In the rows, 128 means zero.
One hidden turn or mirror swaps the rows below in pairs. Which row is each named row swapped with?
The rows were stretched afterwards, more along some directions than others.
Q_702: [131  87 130  91 112 108 102 113 112 125 141 139 137  88 144 147 138 149
 164  99 111 114 104 141 101 151 174 152 110 104]
Q_166: [128 133 120 131 116 127 135 122 113 120 143 131 132 113 121 160 138 133
 125 104 120 138 103 144 112 137 111 136 122  88]
Q_888: [137 134 127 134 114 128 133 119 115 120 150 123 119 110 123 162 131 124
 121 107 116 151 109 138 104 135 111 138 130  91]
Q_679: [132  93 135 124  81 114 125 122 126 130 139 141 114  72 115 138 118 133
 149 119 128 133 102 111 110 146 137 162 160 138]
Q_601: [147 134 121 146 109 115 172 104 123 120 142 123  88 123 111 135 130 131
 155 129 112 113 105 125 116  84 111 128 135 124]
Q_721: [118 106 121 119 110 109 117 113 126 108 139 110  91  98 118 137 107 130
 143 138 141 148 111 120 132 134 151 154 147 136]
Q_31: [133  89 132  90 107 108 101 118 118 125 146 137 147  86 134 155 149 149
 166 104 108 123  93 134  96 152 168 149 119 106]
Q_97: [134 111 131 111 131 122 151 103 133 105 130 121 106 113 127 118 144 128
 134 136 124 110 118 120 112 103 113 137 145 147]
Q_982: [138  90 140 131  81 119 130 120 127 127 147 146 106  75 113 135 120 132
 150 119 123 134 102 112 106 133 131 167 158 136]
Q_946: [135  93 129  92  92 111 112 113 124 134 142 132 147  86 123 143 139 141
 160 112 105 129  99 130  93 146 155 142 120 112]
Q_479: [126 112 115 131 104 124 126 148 126 130 116 135 138  80 122 126 140 110
 137 102 126 129 117  98  96 111 137 138 109 130]
Q_252: [125  93 118 132 103 126 130 107 100 131 138 114 141  80 103 141 140 146
 134  95 110 130 111 165 120 125 164 104 123 116]
Q_704: [127  94 123 128 113 131 131 108  92 123 141 118 141  87 108 141 139 137
 136  96  98 123 109 168 112 125 168 111 119 106]
Q_269: [128 130 149 111 118 140 147 116 142 123 132 145 116 137 149 132 126 134
 126 130 112 113 123 131 122 105 136 163 130 136]
Q_855: [131 100 121 129 110 133 129 109  90 118 143 120 131  89  99 150 137 137
 136  99 103 129 104 161 105 120 178 116 119 102]
Q_778: [141 127 136 122  86 121 143 106 113 150 167 129 120  73 138 166 120 139
 145 109 119 138  81 123 112 144 111 136 145 119]
Q_906: [123 129 149 114 122 143 138 116 143 113 133 147 115 139 148 129 124 134
 132 129 107 117 122 123 122 106 141 167 124 137]
Q_327: [130 128 129 133 102 160 146 104 136  99 151 129  90 114 128 154 133 127
 113 123 117 138 103 122 105 111 140 138 135 113]
Q_731: [132 112 138 119 105 132 116 132 149 134 111 144 130 124 133 133 127 118
 132 109 138 118 136  95 125 130 127 148 144 145]
Q_740: [126 125 147 113 118 137 142 118 142 118 131 145 113 137 150 130 126 133
 130 130 108 117 124 127 124 102 137 172 125 139]
Q_535: [135  96 138 132  83 119 135 126 125 128 144 144 103  80 112 130 117 130
 149 123 123 134 101 114 114 132 130 165 161 136]
Q_254: [136  96 137 123  84 116 127 122 125 124 141 145 103  77 112 139 118 135
 151 124 125 133  99 110 112 139 145 168 159 136]
Q_552: [119 108 121 119 112 104 113 116 131 107 140 108  92  94 114 134 103 132
 139 129 139 152 115 120 127 136 149 147 145 130]
Q_678: [126 109 112 133  92 129 130 148 127 133 120 138 142  79 128 129 143 119
 146  95 127 121 115  99 102 117 133 134 114 132]
Q_534: [136 133 123 127 116 125 128 121 110 126 144 117 125 116 120 156 133 122
 114  98 119 141 111 129 100 133 116 123 133  87]
Q_122: [136 127 121 128 102 122 130 126 116 126 151 111 131 101 118 159 132 126
 127 102 114 152 105 136  96 130 101 132 137  95]
Q_140: [127 131 131 132 101 161 146  98 138 106 153 127  88 113 129 151 127 132
 108 124 117 137 107 125 109 113 137 131 142 117]
Q_568: [131 139 120 131 116 127 134 127 118 122 142 120 127 109 128 157 131 123
 116 109 117 137 110 135  99 128 104 134 119  92]
Q_288: [146 132 123 144 114 116 170 103 123 116 144 124  85 119 112 138 127 127
 157 133 114 116 105 123 110  83 121 135 131 127]
Q_759: [115 109 123 122 119 106 118 119 137 107 141 107  89 100 121 130 107 134
 140 138 136 152 113 118 131 133 143 152 141 131]
Q_953: [141 124 139 123  92 122 139  99 123 152 166 131 123  68 141 170 116 130
 143 105 122 142  87 118 107 149 107 137 140 124]
Q_124: [134  89 138  88 103 105 109 107 115 135 137 131 147  88 136 141 150 145
 154 110 106 116 103 136  90 145 157 137 121 110]
Q_363: [133 129 149 112 110 140 145 114 143 121 136 141 124 140 152 134 129 137
 124 126 109 116 122 127 122 100 134 165 128 139]
Q_745: [145 138 124 134 118 132 142 118 133 135 124 109 109 100 103 108 137 118
 137 122 135 160  98 135 144 117 124 135 152 149]
Q_304: [151 122 136 123  87 124 144 100 117 149 168 128 128  71 143 172 131 138
 139 107 119 133  85 126 105 133 104 131 141 123]
Q_693: [107 107 116 111  88 116 118 107 126 135 127 129 113  94 134 128 127 168
 141 108 124 105 120 150 136 143 144 116 154 125]
Q_783: [146 139 126 138 114 115 171  96 119 119 138 129  88 123 114 139 126 130
 154 127 112 112 108 123 114  87 121 134 134 127]
Q_428: [114 110 122 119 122 107 119 119 128 105 132 109  92 101 110 126 106 126
 135 137 142 146 116 116 125 128 141 149 143 128]
Q_600: [133 134 122 130 111 126 133 125 119 123 144 120 127 119 125 160 136 128
 120 104 118 147 106 133 108 130 110 137 125  89]
Q_609: [144 128 121 136 101 118 131 118 119 132 150 117 127 112 115 156 133 129
 122 106 126 154 105 129 100 124 107 124 129  93]
Q_379: [144 110 133 109  69 112 116 111 141 122 144 116 120  81 108 141 112 123
 172 131 114 142 101 105 114 133 148 159 151 143]
Q_847: [128  94 132  85 101 106 104 124 121 129 137 128 138  94 124 139 149 147
 163 119 104 128  99 122  98 149 164 147 124 108]
Q_985: [134 105 130 109 126 119 148 103 128 104 131 108 109 112 128 119 150 129
 141 139 119 113 114 120 108  96 116 132 142 146]
Q_40: [129 131 133 134 102 158 141 101 139  98 158 133  86 114 124 149 125 132
 118 127 120 139 103 116 102 116 137 138 139 109]
Q_849: [140 103 133  94 103 107 106 119 114 132 142 141 134  86 131 140 136 138
 169 105 103 133  96 134 100 149 155 154 124 112]
Q_969: [126  88 134  87 107 103 102 115 116 128 140 129 144  85 132 143 148 151
 158 108 104 125 102 138  98 150 164 148 119 110]
Q_943: [140  96 136 130  84 115 138 122 124 134 150 139 101  73 120 138 114 133
 151 123 124 134  97 115 108 133 134 165 158 135]
Q_833: [128 130 117 127 113 126 136 131 113 120 140 114 121 113 121 156 142 130
 122 110 116 145 108 136 100 123 105 136 130  92]
Q_282: [142 130 136 126 108 128 146 108 119 149 167 135 111  71 145 168 118 133
 140 107 117 138  85 124 111 140 111 138 131 119]
Q_667: [138 140 114 135 113 132 125 120 118 122 146 119 127 116 125 158 130 126
 117 104 120 141 107 132 108 135 111 132 126  93]
Q_910: [139 110 141 117 103 128 112 130 152 129 110 140 135 126 133 128 131 120
 140 113 138 112 136  95 121 124 128 145 146 145]
Q_310: [147 137 124 137 116 120 172 101 115 113 143 123  94 128 114 140 134 125
 151 127 108 110 106 127 110  80 122 130 136 122]
Q_316: [106 116 119 116  92 121 116 109 131 137 127 132 114  95 136 122 128 167
 141 105 121 108 124 147 143 146 135 118 155 130]
Q_771: [130 126 124 125 105 133 132 125 112 113 150 118 124 115 117 164 131 122
 124 115 118 144 104 132  96 133 110 140 134  87]
Q_737: [129 136 138 129 106 157 145 104 134  98 156 132  91 120 126 158 129 131
 107 123 113 137 105 120 104 117 140 140 140 107]
Q_390: [114 111 115 121  88 131 121 109 132 134 128 137 107 100 133 120 124 166
 141 107 125 108 119 153 139 133 136 119 155 128]
Q_172: [132 108 132 104 133 116 148  98 127 109 133 106 104 111 130 123 142 128
 137 137 121 111 120 122 110 101 122 131 140 146]
Q_521: [127  90 125 131 117 127 125 113  94 127 140 122 137  83 108 137 141 142
 140 101 104 130 106 173 118 126 172 114 114 103]
Q_921: [136  87 139 127  83 117 129 122 118 125 145 136 109  76 115 136 123 135
 147 118 123 134 101 117 109 133 139 163 164 132]
Q_446: [107 113 120 117  89 126 120 108 129 134 130 129 108  94 133 123 123 163
 136 110 121 110 123 147 137 141 139 114 155 127]
Q_229: [134 112 146 116 101 129 113 132 150 136 114 136 138 125 138 132 127 119
 127 111 133 120 139  94 121 131 127 146 145 147]
Q_671: [132 116 139 118 101 132 110 129 152 133 110 138 133 124 128 126 123 120
 132 112 137 120 138  90 123 131 125 148 149 147]
Q_711: [136 136 132 136 115 127 133 114 118 124 151 133 128 119 137 157 131 131
 120 100 123 153 105 143 115 141 109 147 126  93]
Q_809: [129 138 147 114 118 136 148 119 135 116 136 140 114 140 151 139 127 134
 131 130 105 109 122 120 123 103 136 165 127 140]
Q_821: [127  89 122 130 118 134 125 111  95 122 144 117 140  80 104 145 140 141
 135  97 105 126 105 164 110 121 166 119 112 104]
Q_723: [138 107 124 126 109 128 124 111  93 123 140 125 135  89  98 146 134 135
 136  95 103 126 110 157 111 128 168 111 124 105]
Q_816: [139 129 115 138 107 128 131 121 115 122 147 118 131 107 125 154 134 129
 129 108 120 149 105 139 104 127 110 140 122  92]
Q_303: [127  95 129  84 100 105 107 114 123 132 144 129 144  94 133 150 142 152
 167 116 104 117  99 128  94 150 156 141 126 114]
Q_753: [142 120 140 125  99 118 138 106 120 150 161 132 128  74 133 160 126 135
 148 107 118 144  81 125 115 142 112 132 131 121]
Q_368: [132 109 141 121 107 133 111 132 150 127 118 141 132 129 134 129 122 121
 134 110 134 115 137  96 119 123 124 151 141 134]
Q_643: [145 119 143 121  94 113 139  93 124 146 171 130 119  68 136 173 123 145
 141 102 117 141  88 125 107 137 105 141 139 122]
Q_347: [146 133 126 144 114 116 172 104 113 119 145 128  83 119 109 136 122 121
 154 129 111 120 105 129 109  86 126 134 133 119]
Q_193: [131 106 134 108 135 117 149 105 129 105 132 110 110 111 131 121 152 134
 141 139 119 109 116 125 113 103 119 134 140 145]
Q_148: [134  93 130  90 100 106 112 112 116 136 143 138 139  86 141 145 144 150
 164 108 101 113 102 140 101 148 156 142 121 111]
Q_750: [131 122 148 107 118 131 135 119 146 121 129 137 126 138 148 129 133 136
 133 129 111 116 120 117 118 100 143 163 129 143]
Q_997: [144 139 123 128 122 123 137 125 133 138 120 102 114 104 103 101 137 118
 134 128 130 158  99 132 145 112 126 133 149 147]
Q_986: [144  94 139  89 103 112 111 120 109 130 144 133 137  89 127 141 144 144
 154 106 100 117 102 134  88 135 158 145 123 106]
Q_857: [146 128 144 121  92 131 147 110 118 145 167 127 116  75 137 169 124 131
 138 106 116 139  86 117 110 136 113 137 142 124]
Q_456: [113 103 118 121 116 113 115 113 135 109 138 108  91  96 124 128 106 136
 142 136 142 148 111 125 133 132 141 150 144 133]
Q_51: [135  97 134  92 100 108 102 109 112 129 142 141 144  89 133 143 145 139
 162 109 105 118 100 136  94 146 156 144 118 110]
Q_18: [145 136 122 141 112 118 172 105 115 114 142 125  91 127 115 141 136 133
 150 128 111 111 106 129 115  80 117 132 139 120]
Q_8: [120 103 113 129 100 126 117 148 129 127 115 138 141  83 130 125 137 112
 147 103 128 129 115  95 100 119 140 142 109 129]
Q_867: [134  91 128 130 105 125 128 110  98 120 141 122 141  93 100 143 143 147
 134  96  98 125 108 166 117 119 165 114 117  99]
Q_916: [137 142 125 125 134 130 135 116 134 131 119 103 111 108 108 100 131 120
 137 131 129 158 102 136 146 117 126 141 148 149]
Q_528: [134  97 130  90 105 106  95 114 123 132 141 130 142  94 125 137 139 138
 157 111 108 133 100 132 103 148 169 143 124 112]
Q_652: [132 102 135 108 133 115 144  97 137 106 133 119 107 110 127 116 140 133
 142 141 122 119 112 126 111 106 120 141 137 146]
Q_27: [117 106 118 118 118 108 118 122 134 109 142 110  91  94 122 137 106 131
 138 132 139 147 112 119 121 136 151 144 143 128]
Q_272: [130 138 109 146  83 126 161 112 129 122 143 123 122  96 112 142 121 127
 124 108 105 142 115 135 117 106  88 139 151 140]

Q_316 is swapped with Q_327
Q_379 is swapped with Q_272
Q_600 is swapped with Q_969
Q_140 is swapped with Q_446

One hidden turn or mirror swaps the rows below in pairs. Which row is each named row swapped with?
The rows were stretched afterwards, more along some directions than others.
Q_776: [128 120 114 124 143 129 121 134 136 115 109 142 117 131 112 138 123 126
 140 127]
Q_308: [124 130  94  85  92 137 139 129 123 151 132 125 126 155 125 120 149 124
 150 115]
Q_483: [109 117  99 107 125 102 104 111 143  92 118 118 150 117 122 129 128 123
 121 125]
Q_202: [126 112 123 142 124 118 114 145 113 104 136 147 128 121  93 126 139  99
 103 121]
Q_634: [141 146 132 135 130 124 126 120 135 124 149 141 133 134 140 117 157 124
 125  99]
Q_415: [121 138 131 128 145 116  97 128 136 108 128 131 135 134 133 145 151 129
 118  87]
Q_255: [140 117 118 114  90 149 134 139  97 149 114 124 121 124 119 139 131 119
 130 137]
Q_706: [127 137  90 101 123 118 113 110 124 113 119 118 135 144 137 133 155 139
 141 109]
Q_571: [119 119 119 132 129 119 117 139 136  97 114 124 142 136 124 147 117 119
 148 114]
Q_940: [158 108 104 104  88 139 127 123 126 124 121 120 139 139 138 128 151 108
 138 124]
Q_896: [121 136 131 125 111 142 134 145  90 153 123 124 112 120 115 141 126 123
 128 119]
Q_459: [100 135 130 133 141 108  91 140 128  92 128 126 129 123 119 144 136 121
 115  87]
Q_933: [130 111 126 142 123 119 115 144 125  97 138 147 130 122 100 126 143  95
 104 122]
Q_743: [148 106 109 107  85 143 133 133 109 135 112 120 130 133 127 132 141 109
 136 133]
Q_675: [ 96 129 110 122 111 117  97 130 141  91 114 115 132 157 117 120 141 111
 128 111]
Q_251: [135 117 120 115  86 152 141 135  93 154 112 123 121 122 120 132 132 117
 130 140]
Q_364: [138 135 111  95 123 136 125 120 131 137 132 128 110 117 132 113 138 128
 131 117]
Q_894: [136 113 112 119 100 114 118 107 152  92 142 119 151 137 138 111 148 104
 118 106]
Q_231: [127 138 139 128 112 142 143 150  97 153 130 134 113 115 114 132 132 125
 126 122]
Q_245: [117 136 133 128 116 140 135 138  99 156 123 122 119 120 118 141 125 119
 128 128]
Q_4: [142 137  98 116 144 118 106 111 131 110 117 150 119 131 117 128 150 138
 124 120]
Q_761: [136 120 144 137 123 134 121 129 143 113 138 129 140 106 125 133 137  99
 111 121]
Q_285: [125 114 128 136 124 122 117 149 126 104 140 145 123 116  96 121 144  93
 103 121]
Q_132: [ 96 133 129 131 140 109  89 139 125  92 121 125 128 128 117 145 132 123
 118  88]
Q_325: [125 118 121 129 134 132 118 132 138 112 114 135 121 131 117 138 118 121
 135 123]
Q_757: [133 133  87 108 140 115 103 102 129 106 116 128 131 137 127 134 147 137
 127 114]
Q_917: [125 145 141 136 136 133 136 139 113 150 140 136 123 117 117 126 138 120
 116 111]
Q_658: [111 125 102 111 109 122 108 121 148  92 112 113 133 159 124 112 144 104
 141 114]
Q_165: [132 122 120 131 145 131 112 135 135 113 109 146 124 124 109 140 119 125
 138 129]
Q_276: [135 114 118 122  96 122 127 111 146 103 145 121 146 138 140 104 151 103
 116 107]
Q_859: [124 119 117 124 137 129 121 128 144 115 111 133 125 132 115 145 120 120
 137 128]
Q_927: [125 133 138 133 113 137 134 148  95 149 128 129 117 117 113 136 129 114
 124 122]
Q_280: [104 119 105 124 123 103 113 136 116  91 115 114 141 133 125 131 130 118
 132 105]
Q_520: [115 114 104 128 106 115 116 146 103 109 138 136 133 139 102 125 142 111
 118 115]
Q_72: [137 141  96 106 150 131 149 136 132 131 138 147 110 131 124 117 148 139
 155 126]
Q_891: [138 133 105 122 158 125 112 126 140 118 115 146 117 122 104 140 131 132
 127 130]
Q_491: [112 139 125 129 140 109  96 136 132  94 132 128 129 124 125 142 144 126
 115  83]
Q_709: [148 129  93  99 112 142 142 128 145 115 129 130 121 157 128 103 157 124
 154 118]
Q_577: [136 135 121 107 105 133 125 113 151 119 133 110 154 131 151 130 156 121
 140 110]
Q_68: [127 140  97 102 159 123 140 143 138 124 138 146 108 129 118 119 144 136
 154 123]
Q_965: [139 133 121 126 112 122 128 109 144 112 151 121 142 137 145 117 155 115
 119  96]
Q_130: [109 114 112 127 121 109 119 144 119  95 114 117 141 134 123 136 123 113
 141 109]
Q_926: [136 140 107 108 133 121 117 116 125 127 128 126 117 105 120 114 130 125
 118 116]
Q_866: [114 122 122 134 128 125 121 142 126 107 111 124 137 132 122 139 116 119
 144 111]
Q_152: [113 121  95  95  90 123 132 133 120 135 137 124 129 156 126 129 152 120
 142 116]
Q_158: [135 142  89 105 130 119 111 106 130 109 122 124 127 146 132 132 157 143
 132 111]
Q_524: [134 128  92  95  87 144 139 132 119 147 134 132 126 156 129 130 149 131
 149 115]
Q_371: [144 140  98 105 145 134 150 135 138 129 138 144 110 136 125 114 150 137
 155 124]
Q_204: [114 136 102 107 162 115 128 130 133 118 125 134 120 106 119 142 125 142
 140 129]
Q_481: [138 136 110 102 130 130 116 115 129 130 131 129 116 115 132 111 138 127
 125 113]
Q_852: [104 134 113 127 109 128 103 130 127  98 111 115 130 156 122 116 137 113
 130 108]
Q_688: [138 134 113  96 112 141 130 121 129 142 133 124 110 117 131 112 135 127
 133 119]
Q_221: [139 124 117 128 111 122 123 105 143 109 147 128 148 137 137 111 150 111
 117 100]
Q_109: [130 136  83 101 130 114 107 114 126 105 117 121 136 144 130 140 152 138
 142 111]

Q_152 is swapped with Q_658
Q_743 is swapped with Q_130
Q_965 is swapped with Q_757
Q_245 is swapped with Q_859
Q_204 is swapped with Q_761

